Y: [104 126 112  88 121]
U: [151 146 124  99  93]
G: [139 118 126 127  51]
R: [123  98  75 163  88]
D: [162  92  94  75 112]
P: [158 149 105 105 142]
Z: [139 118 126 117 135]
common Z Y: 
[126]
q: [151 146 124 100  92]
U
present: [126 104]
no

V: [108 124 117 135 149  71 108 114 108 159 107 167 142  94 159 131 108 123
  89 132 116 136 156 117 109 125 111 138 112 113]
F: [142 124  87 135 125 102 111 136 130 119 108 167 144 105 159 131 115 118
  74 132 116 120 151 121 109 114 125 155 127 114]
B: [108 124 117 135 149  71 108 114 108 159 107 167 145  94 159 131 113  95
 135 142 131 139 122 144 126 114 111 138 144 133]
N: [142 124  87 135 125 102 111 136 130 119 108 167 144 105 159 131 115 118
  74 132 116 120 151 121 109 114 111 138 138 133]
q: [108 124 117 135 149  71 108 114 108 159 107 167 142  94 159 131 108 123
  89 132 116 136 156 117 109 125 111 138 112 113]
V
q: [108 125 117 134 149  71 108 114 108 160 107 167 142  94 157 132 108 123
  90 132 115 137 157 118 110 125 110 139 111 113]
V

kazav: [157 159 111  70  83]
femoz: [153 134 141 160 110]
Nezak: [100  94 154 157 171]
present: [160 110]
yes
q: [158 158 111  70  83]
kazav

zom: [119 145 150 186 162 129 160 175 160]
sizu: [143 175  95 186  85 160 130 143  80]
Vor: [119 145 161 185 162 129 165 177 186]
common Vor sizu: 
[186]
q: [143 174  97 185  84 161 130 144  79]
sizu
q: [119 145 150 187 163 129 160 175 161]
zom
present: [161 185 162 129 165]
yes
common sizu Vor: 
[186]

zaro: [137 141 119 134 125 134 139 131 128 140 130]
kiv: [119 110 193  82 145 126 115 150 188 113 119]
nar: [133 141 123 125 124 132 140 133 134 140 126]
vok: [151 145 120 143 125 136 139 137 129 141 134]
Konif: [140 138 126 123 124 131 134 137 139 136 125]
Nibig: [115 118 143 139 143 132 124 123 124 122 140]
q: [116 117 144 139 144 131 122 122 124 124 139]
Nibig
q: [132 142 123 125 122 132 137 132 132 137 125]
nar

mus: [150 123 147 152  96 127  95 178 112  86  71  87 126 118]
Vebo: [185 150 144 132 126  99 124 148 123 145 117 101 166 144]
loku: [158 142 118 105  87 122  73 101  91 124 122 104 114 149]
q: [150 122 147 153  97 127  95 179 111  86  71  87 127 118]
mus
q: [185 150 144 132 126  99 124 148 123 145 117 101 166 144]
Vebo
present: [122  73 101  92]
no
q: [186 151 144 133 125 100 124 148 122 144 115 100 166 144]
Vebo

zefo: [123 146 160 115 127 105 136 135 157 151 136 151 130 137 114 114 140 172
 121 206 189  83 127 112 116 111 129 110 144 121  91 148 112 153 134 131
 139 139  73 140 136 114]
Sevi: [113 137 126 151 143 107 142 132 128 103 130 124 132 111 137  97 135  94
 129 128 125 140 110 123 107 157 116 105 137 130 125 126 130 174 150 113
 112 133 147 122 130  98]
piba: [134  96 153 201 130 116 133 125 126 141 104 105 122 159 137 118 151 146
 132 127 120 121 102 114 115 141 148 152  73 142 118 132 150 135 111 124
 146 112 116 153 114 125]
Vik: [144  90 128 139 109 118 132 132 119 152 125 120 114 125 113 112 122  95
 135 146  92 100 126 109 137 114 138  88 162 130 115 145 117  87  74 112
 121 128 126 119 121 118]
nuti: [129 128 144  83 121 110 150 126  62 130 120 168 125 132 113 126 111 122
 126  91 148 103 129 114 158  96 130 126 102 127 129 149 170 143 170 134
 124 118 134 155 123 129]
q: [144  90 128 139 109 117 131 131 118 153 124 120 115 125 114 113 123  94
 135 146  92 100 126 110 136 114 138  87 162 130 115 145 116  87  73 112
 122 128 126 118 121 119]
Vik
q: [129 128 144  83 121 110 150 126  62 130 120 168 125 132 113 126 111 122
 126  91 148 103 129 114 158  96 130 126 102 127 129 149 170 143 170 134
 124 118 134 155 123 129]
nuti
present: [152 125 120]
yes

nenaz: [100 110 121 118 122 120 132]
gebug: [121 138 113 149  81 151 143]
guk: [100 110 121 118 158 137 160]
bekun: [121 138 113 134  81 151 121]
common nenaz bekun: 
[121]
q: [100 109 121 118 159 138 161]
guk

mup: [167 135 152 162]
Tepon: [151 135 114 152]
luv: [ 81 114 151 150]
q: [167 135 152 162]
mup
q: [ 81 114 151 150]
luv
present: [162 152 135]
no
q: [151 136 115 153]
Tepon

